In the data rows, the value 128 means zero.
Some points, each followed by its number:
[140. 138. 116. 120. 135. 126. 122. 125.] 0
[100. 120. 142. 142. 101. 134. 140. 132.] 1
[207. 185. 37. 82. 240. 87. 43. 94.] 2
[150. 153. 82. 103. 162. 100. 84. 99.] 3
[62. 16. 228. 142. 13. 193. 207. 177.] 4
[94. 89. 169. 144. 81. 147. 163. 136.] 5
[155. 152. 102. 116. 169. 120. 114. 117.] 6
[83. 50. 196. 139. 38. 158. 184. 160.] 7
[176. 158. 66. 103. 201. 99. 86. 103.] 8
[156. 167. 91. 120. 170. 100. 92. 109.] 9
[130. 143. 130. 141. 131. 127. 133. 128.] 10
[110. 130. 152. 146. 114. 134. 138. 135.] 11
[77. 84. 155. 129. 67. 127. 146. 132.] 12
[197. 188. 85. 119. 222. 115. 91. 117.] 13
[135. 141. 104. 129. 140. 123. 125. 121.] 14
[151. 162. 112. 119. 172. 115. 102. 114.] 15
[139. 148. 98. 120. 150. 106. 103. 110.] 16
[74. 67. 174. 141. 59. 158. 169. 147.] 17
New points follow, each followed by the number of its nearest point above by angle.
[149. 153. 103. 114. 147. 113. 100. 109.] : 3
[126. 139. 123. 122. 119. 106. 114. 125.] : 16
[117. 120. 115. 116. 119. 117. 137. 129.] : 12
[173. 174. 100. 121. 186. 110. 94. 124.] : 13
[126. 132. 125. 128. 132. 98. 106. 113.] : 16
[174. 168. 89. 107. 189. 101. 88. 106.] : 2
[147. 155. 105. 122. 157. 108. 105. 121.] : 9
[160. 155. 100. 121. 156. 116. 105. 113.] : 9
[150. 159. 127. 132. 159. 121. 124. 130.] : 13
[176. 170. 88. 108. 182. 105. 87. 107.] : 2
[116. 118. 122. 131. 116. 114. 120. 114.] : 12
[118. 130. 134. 126. 108. 109. 115. 118.] : 12
[146. 156. 105. 129. 148. 132. 128. 134.] : 13
[184. 168. 65. 103. 195. 93. 74. 107.] : 2
[97. 109. 127. 128. 119. 125. 135. 117.] : 12
[128. 135. 126. 140. 127. 130. 138. 140.] : 10
[129. 141. 117. 129. 135. 105. 118. 123.] : 16
[131. 145. 116. 126. 129. 125. 130. 130.] : 14
[98. 111. 129. 129. 101. 125. 132. 122.] : 12
[167. 173. 112. 141. 186. 132. 115. 117.] : 13
[184. 176. 73. 108. 199. 106. 80. 116.] : 2
[191. 186. 60. 96. 237. 98. 76. 104.] : 6
[148. 155. 123. 133. 137. 128. 115. 128.] : 13
